128 stands for zero in the data rows.
Here are some numbered points:
Array([ 77, 100,  86, 199, 162, 134,  76, 154, 189, 136, 119,  97, 149,  94,
       140, 153]) 0
Array([116, 153, 122, 130, 141, 155, 144, 100, 111, 100, 104, 137, 109, 109,
       147, 113]) 1
Array([127, 116, 127, 120, 138, 137, 153, 119, 147, 142, 130, 120, 133, 116,
       140, 134]) 2
Array([139,  94, 133, 154,  79,  91, 118, 197, 183, 209, 179, 110, 165, 128,
        80, 157]) 3
Array([129, 170, 147, 128, 121, 149, 147, 134,  99, 107, 127, 132,  89,  91,
       137, 119]) 4
Array([170, 159, 145,  78, 117, 124, 154, 102,  65, 109,  99, 167, 109, 157,
       136, 107]) 5
Array([132, 104, 152, 119, 122, 120, 135, 140, 153, 148, 156,  91, 141, 125,
       109, 129]) 6
Array([119, 130, 134, 111, 163, 144, 159,  95, 129, 113, 106, 127, 129, 123,
       150, 125]) 7
Array([168,  93, 162, 122,  52,  18, 139, 185, 129, 237, 141, 167, 203, 175,
        39, 234]) 8
Array([163, 104, 186, 139,  40,  71, 162, 226, 136, 231, 195, 130, 133, 113,
        46, 187]) 9
Array([116,  88, 125, 149, 141, 133,  87, 153, 207, 134, 180,  82, 152, 116,
       117, 113]) 10
Array([137,  61, 206, 112,  76,  55, 210, 208, 201, 255, 186,  84, 186, 134,
        45, 238]) 11
Array([131, 147, 110, 121, 136, 123, 140,  93,  77, 100,  76, 169, 115, 135,
       138, 136]) 12
Array([117, 120, 122, 124, 147, 123, 154, 113, 132, 145,  89, 120, 150, 136,
       127, 166]) 13
Array([124,  95, 138, 115, 142, 122, 110, 127, 182, 142, 156,  86, 155, 151,
       125, 124]) 14
Array([133, 147, 120,  98, 155, 135, 151,  77,  80,  97,  81, 146, 115, 141,
       165, 112]) 15
Array([128,  69, 148, 127, 136, 131, 106, 151, 192, 157, 191,  82, 155, 160,
       109, 102]) 16
Array([138,  81, 132, 118, 140,  99,  60, 147, 184, 154, 167,  71, 176, 184,
        97, 128]) 17
Array([115, 108, 139, 120, 142, 135, 164, 111, 142, 136, 122, 103, 130, 119,
       137, 147]) 18
Which three points above are nearest to each new point, looking only along the 5 directions in which the numbered points spread most? Their numbers follow each, nearest first.
Array([130,  99,  80, 220, 101, 152,   0, 214, 214, 136, 219,  82, 145, 105,
        98,  94]) 10 0 16
Array([118, 111, 117, 122, 160, 132,  76, 124, 165,  98, 148, 102, 136, 156,
       144,  84]) 14 10 16
Array([126, 139,  83, 170, 123, 147,  16, 144, 123,  62, 149, 164, 104, 139,
       142,  71]) 1 4 12
Array([137, 106, 131, 171,  85,  97,  88, 202, 174, 187, 174, 114, 151, 116,
        74, 164]) 3 6 10
Array([135, 120, 104, 157, 131, 138,  55, 155, 162, 108, 169, 120, 135, 139,
       137,  98]) 10 14 16
Array([150, 116, 165, 130,  86, 112, 142, 177, 131, 170, 181, 105, 126, 129,
        92, 128]) 6 3 2
Array([120, 167, 140, 149, 116, 171, 166, 138,  96, 112, 128, 139,  74,  70,
       144, 115]) 4 1 2
Array([142, 146, 130, 137,  85, 116, 133, 160, 102, 143, 143, 151, 115, 117,
       103, 132]) 4 2 6
Array([118, 176, 143, 136, 125, 169, 148, 146,  95, 108, 127, 130,  80,  83,
       144, 106]) 4 1 7
Array([114, 145, 128, 129, 134, 143, 128, 121,  99, 117, 104, 138, 109, 114,
       147, 132]) 1 4 7
Array([117, 141, 153,  98, 158, 136, 163, 104, 120, 118, 107, 109, 124, 134,
       147, 127]) 7 18 2
Array([164, 157, 127, 107, 110, 134, 115, 122,  73,  82, 130, 152, 105, 156,
       135,  82]) 5 4 12
Array([169, 108, 180, 136,  37,  83, 179, 212, 124, 216, 183, 152, 123, 104,
        54, 176]) 9 3 8
Array([ 93,  83, 118, 163, 120, 159, 100, 185, 221, 160, 222,  76, 123,  98,
       122,  99]) 10 16 14
Array([114,  95,  98, 153, 159, 134,  89, 110, 173, 119, 119, 129, 158, 137,
       132, 115]) 14 2 0
Array([126, 116, 110, 126, 152, 127,  81, 122, 153, 118, 143, 126, 148, 153,
       143, 107]) 14 2 6
Array([ 97,  75, 119, 153, 154, 148,  62, 173, 237, 142, 204,  45, 146, 115,
       117, 107]) 10 16 14
Array([133,  95, 128, 118, 137, 113, 106, 127, 173, 154, 155,  81, 164, 153,
       120, 121]) 14 16 6
Array([122, 128, 137,  95, 147, 109, 145, 101, 127, 143,  97, 127, 149, 144,
       131, 157]) 13 18 2
Array([118, 134, 147, 112, 130, 116, 174, 116, 104, 153,  98, 133, 129, 127,
       126, 168]) 13 18 2
